Each row has a name. After each piece below comes the name of the row it's from, unless a question asks for something else. Each question is about the rows just above it. Places in a row count from 0.

[-12.1 -25.8  27.8   6.2 -20.5 -43.1  39.6  14.9  23.5 -10.4 -22.8   3.9
  17.8  34.7  25.7   5.0 -18.5  24.4 -53.4  48.6   1.4  31.4] : Q_348
[-12.8   6.2   1.9  68.1  -4.5  12.9  11.6 -12.4  -5.7  37.8  82.7 -18.9
   5.0  13.2   6.5 -36.3  13.5 -63.9  82.3  14.4 -33.9 -78.7] : Q_685
[  4.6  33.9 -30.1  31.7  10.4  24.6 -34.2 -26.1  -8.8  19.4  56.0  -1.9
 -26.0 -52.6 -19.8 -26.1   7.4 -47.3  67.4 -17.5 -16.1 -52.2] : Q_485
[ 30.9  34.8  -8.1 -23.5  15.5  50.4  -6.5  -3.9 -26.1  28.0   3.1 -14.9
  -5.0   5.7  -2.9  37.4  42.0   3.5  18.9 -44.5  27.5   9.4] : Q_496
[ 17.8  39.4  -4.3 -31.4   2.6 -16.4  -7.2  -5.9  -8.9 -10.7 -28.7  -2.3
 -47.5  41.8   5.2  30.2  13.3  13.2 -21.2  -2.1   8.8  34.8] : Q_908
[ -1.6 -19.5  10.0  17.4 -27.1   5.3  37.4  -5.1  13.3  31.7  12.3   4.9
  38.0  -3.2  15.2   7.4   2.3  -2.1 -31.0  12.4  15.0   1.1] : Q_230
[-18.6 -41.7  34.3   7.5 -31.9 -51.6  53.3  16.4  25.9  -9.4 -28.8  -2.1
  30.7  37.5  31.1   4.4 -24.6  27.8 -72.9  56.9   2.3  35.1] : Q_190
Which value is in both Q_908 and Q_685? : [13.2]
The one value in Q_685 and Q_908: : [13.2]

[ 19.7 -27.7  11.8  12.4 -32.4  19.4] -> Q_496
[25.6 12.4 13.8 15.7 79.3 -7.3] -> Q_397
[ -3.5  -1.5  -0.8 -76.7  84.1  36.3] -> Q_908
[19.3 11.4  7.9 12.4 15.8 -7.3] -> Q_685
Which value is in both Q_685 and Q_496? : [12.4]
The one value in Q_397 and Q_496: : [12.4]
Where do [19.3 11.4  7.9 12.4 15.8 -7.3] appear? : Q_685
Where in the named rows is [84.1]? : Q_908, 4
Row and place of [19.4] in the named rows: : Q_496, 5
Which value is in both Q_496 and Q_685? : [12.4]

[ 32.1 -28.9   8.6 -35.8]  Q_245
[ 45.7 -26.7 -33.8 -33.7]  Q_348
[  0.2 -63.9 -25.5 -26.6]  Q_977
[ 15.0 -25.4 -29.0 -33.7]  Q_496
[ 58.3 -26.5 -29.0 -26.6]  Q_230
Shared by Q_977 and Q_230: : [-26.6]
The one value in Q_348 and Q_496: : [-33.7]
Which value is in both Q_496 and Q_348? : [-33.7]
Row and place of [-26.7] in the named rows: : Q_348, 1
Row and place of [-25.4] in the named rows: : Q_496, 1
The one value in Q_230 and Q_496: : [-29.0]
Where in the named rows is [32.1]? : Q_245, 0

[ -2.3 -16.0 -47.5  28.0 -40.9  -6.5 -28.0  11.0  21.7 -39.6  21.1 -11.3
 -39.7 -24.3  31.0  26.6  -4.8  17.0  36.9  -7.8 -12.5  15.6  64.1 -16.3
  24.9   3.0  17.4 -71.7  15.0  -4.9  -1.3  -1.1 -58.1  -4.2 -14.2 -25.2
 -33.9 -44.6  -1.7  22.4 -22.7 -31.4  34.9 -33.3  58.8  -8.4 -22.3   8.4
  -3.2  21.5 -28.7 -43.2 -26.1 -12.0  -1.7  18.5 -11.0   5.7 -34.8  22.5
  50.1 -56.6]  Q_190
[-2.8 -1.8  0.7  0.4  6.2  4.7  3.5  1.3 -1.5  4.3 -6.5  1.6 -0.6  0.6
 -3.9  0.8  0.7 -3.1  0.7  0.8 -0.6  2.6 -4.0  5.7 -2.3 -6.3  2.5 -2.6
  3.1 -3.7 -7.9 -0.3  1.6  6.8  1.9  2.0  6.0  2.5  2.6  6.7 -0.6 -1.5
 -3.0 -0.5 -2.7  1.8  0.9 -6.4 -0.3  4.4 -1.1 -1.4 -0.5 -0.8  4.2 -5.1
 -1.3 -5.1  2.7  1.6 -2.5  3.1]  Q_685
[  4.4  -6.3  32.1 -11.1  25.7   1.7  -2.0  -0.6  -1.1  29.9 -11.7  -3.3
  20.6  20.2 -39.4 -26.0   2.1  -5.9 -12.0 -16.5  -7.9   0.2  -6.7   3.3
 -12.8  18.1   3.9  21.9  -3.9  -2.1  -8.6  10.8  55.4  11.6  -1.0   0.1
  13.4  -7.8   4.8 -16.7   6.9  28.0 -13.4  13.9 -24.1  18.1  11.0  10.9
  -4.5 -11.3  34.7  23.5   9.4   2.3  -0.2 -22.0  -2.6  -5.0  12.6  -6.8
 -47.5  25.0]  Q_908
[  2.6   5.8  22.6 -14.9  23.3   0.2  11.1  -6.1   1.5  23.5 -12.5   4.8
  16.5  16.1 -29.8 -14.3   9.2 -12.2 -18.4  -8.0  -2.7  -8.7 -17.9   1.0
 -13.1   6.3  -7.8  23.3  -5.2   3.6 -10.4   3.5  35.3  10.3  10.5   9.0
   6.4  26.3   7.8  -0.3  14.7  24.8 -18.5  17.6 -28.7  13.4   9.3  -0.6
   5.3   0.2  15.3  24.0  12.3   3.5   3.8 -11.4   2.7   0.6  14.9  -9.6
 -22.6  27.9]  Q_230
[ -5.9   0.8  -6.3   4.6  -5.9   3.7  -2.0   3.8  -1.2  -9.8   4.0   3.0
   1.3  -4.5  12.6   1.9   2.7   0.7   2.9  -4.2  -0.7   1.7   4.3  -0.8
   1.9  -8.3   7.7  -3.8   4.7  -7.4   1.6  -1.3 -12.1  -6.5  -6.9  -1.4
  -5.1   2.1   2.6   4.8  -1.5  -0.2   1.2  -9.3   8.9  -8.0   2.0  -5.6
   3.8   4.3 -13.8 -10.5  -6.2  -7.2  -3.8   8.6  -3.6   5.1   0.4  -1.6
   5.1  -3.9]  Q_817
asked: [ -2.3 -16.0 -47.5  28.0 -40.9  -6.5 -28.0  11.0  21.7 -39.6  21.1 -11.3
 -39.7 -24.3  31.0  26.6  -4.8  17.0  36.9  -7.8 -12.5  15.6  64.1 -16.3
  24.9   3.0  17.4 -71.7  15.0  -4.9  -1.3  -1.1 -58.1  -4.2 -14.2 -25.2
 -33.9 -44.6  -1.7  22.4 -22.7 -31.4  34.9 -33.3  58.8  -8.4 -22.3   8.4
  -3.2  21.5 -28.7 -43.2 -26.1 -12.0  -1.7  18.5 -11.0   5.7 -34.8  22.5
  50.1 -56.6] : Q_190
Where in the named rows is [-22.0]? : Q_908, 55
asked: [  2.6   5.8  22.6 -14.9  23.3   0.2  11.1  -6.1   1.5  23.5 -12.5   4.8
  16.5  16.1 -29.8 -14.3   9.2 -12.2 -18.4  -8.0  -2.7  -8.7 -17.9   1.0
 -13.1   6.3  -7.8  23.3  -5.2   3.6 -10.4   3.5  35.3  10.3  10.5   9.0
   6.4  26.3   7.8  -0.3  14.7  24.8 -18.5  17.6 -28.7  13.4   9.3  -0.6
   5.3   0.2  15.3  24.0  12.3   3.5   3.8 -11.4   2.7   0.6  14.9  -9.6
 -22.6  27.9] : Q_230
[  4.4  -6.3  32.1 -11.1  25.7   1.7  -2.0  -0.6  -1.1  29.9 -11.7  -3.3
  20.6  20.2 -39.4 -26.0   2.1  -5.9 -12.0 -16.5  -7.9   0.2  -6.7   3.3
 -12.8  18.1   3.9  21.9  -3.9  -2.1  -8.6  10.8  55.4  11.6  -1.0   0.1
  13.4  -7.8   4.8 -16.7   6.9  28.0 -13.4  13.9 -24.1  18.1  11.0  10.9
  -4.5 -11.3  34.7  23.5   9.4   2.3  -0.2 -22.0  -2.6  -5.0  12.6  -6.8
 -47.5  25.0] is in which row? : Q_908
[6.3] is at row and place : Q_230, 25
asked: [-2.8 -1.8  0.7  0.4  6.2  4.7  3.5  1.3 -1.5  4.3 -6.5  1.6 -0.6  0.6
 -3.9  0.8  0.7 -3.1  0.7  0.8 -0.6  2.6 -4.0  5.7 -2.3 -6.3  2.5 -2.6
  3.1 -3.7 -7.9 -0.3  1.6  6.8  1.9  2.0  6.0  2.5  2.6  6.7 -0.6 -1.5
 -3.0 -0.5 -2.7  1.8  0.9 -6.4 -0.3  4.4 -1.1 -1.4 -0.5 -0.8  4.2 -5.1
 -1.3 -5.1  2.7  1.6 -2.5  3.1] : Q_685

[53.2 32.1 36.4  3.9] -> Q_190
[-18.2  24.8 -23.5  30.3] -> Q_908
[ 71.9  40.2  -6.2 -60.1] -> Q_485
[-18.2   0.7 -22.4  14.7] -> Q_496
[30.3 58.3 66.7 32.1] -> Q_348
[-47.7  58.4 -75.2  37.3] -> Q_230
[-8.1 58.4  4.4 20.6] -> Q_977
[ 66.6  35.6  38.1 -45.8] -> Q_245
[ 41.1 -12.4   0.8 -21.5] -> Q_817
[-76.6  -5.0  66.6  42.0] -> Q_397
Which value is in both Q_348 and Q_908? : [30.3]
Where in the named rows is [0.7]? : Q_496, 1
Row and place of [66.7] in the named rows: : Q_348, 2
Shared by Q_496 and Q_908: : [-18.2]
Row and place of [20.6] in the named rows: : Q_977, 3
Shared by Q_230 and Q_977: : [58.4]
Shared by Q_348 and Q_190: : [32.1]

[ 12.0  -1.6   6.2 -16.2  -7.5] : Q_190
[-26.3 -29.7  -1.5 -61.8  27.2] : Q_977
[ 2.2 -7.0  4.9 -6.9 -8.3] : Q_817
[ 6.3 -6.9  0.1 -1.6 10.0] : Q_908
[6.3] is at row and place : Q_908, 0
The one value in Q_190 and Q_908: : [-1.6]
The one value in Q_908 and Q_817: : [-6.9]

[10.5 29.2 19.4 30.9 42.8]  Q_397
[82.5  4.6 44.3 30.4  8.6]  Q_190
[36.2 10.5  4.5 24.7  8.8]  Q_348
[ 9.0 12.4 14.4 30.2  6.2]  Q_230
[11.9 36.1 35.9 10.3 15.9]  Q_685
[82.5  4.6 44.3 10.6 21.8]  Q_908
[18.7 57.7 11.4 73.9 11.0]  Q_817
[82.4 45.8 23.4 27.5  5.9]  Q_977
[34.8 10.9 22.5 39.9 51.3]  Q_245
Shared by Q_348 and Q_397: : [10.5]
Row and place of [42.8] in the named rows: : Q_397, 4
Where in the named rows is [4.5]? : Q_348, 2
Where in the named rows is [6.2]? : Q_230, 4

[-1.4 37.9 15.8  5.4] -> Q_190
[-0.8 35.3  0.0  0.0] -> Q_817
[-1.0 90.3 63.9 39.3] -> Q_397
[ 0.0 -0.1 -1.0  0.8] -> Q_977
[37.8  0.0 63.1 27.5] -> Q_496
[37.9 60.6 24.6  0.0] -> Q_485
Where in the named rows is [37.8]? : Q_496, 0
Shared by Q_485 and Q_496: : [0.0]
Which value is in both Q_977 and Q_496? : [0.0]
Shared by Q_190 and Q_485: : [37.9]
Which value is in both Q_397 and Q_977? : [-1.0]
Where in the named rows is [-0.1]? : Q_977, 1

[-74.5  22.2  81.8   5.8] -> Q_190
[  5.9  22.2 -90.8   5.8] -> Q_485
[ 44.7 -74.6 -74.5 -66.5] -> Q_397
The one value in Q_190 and Q_397: : [-74.5]
Where in the named rows is [-66.5]? : Q_397, 3
Which value is in both Q_397 and Q_190? : [-74.5]

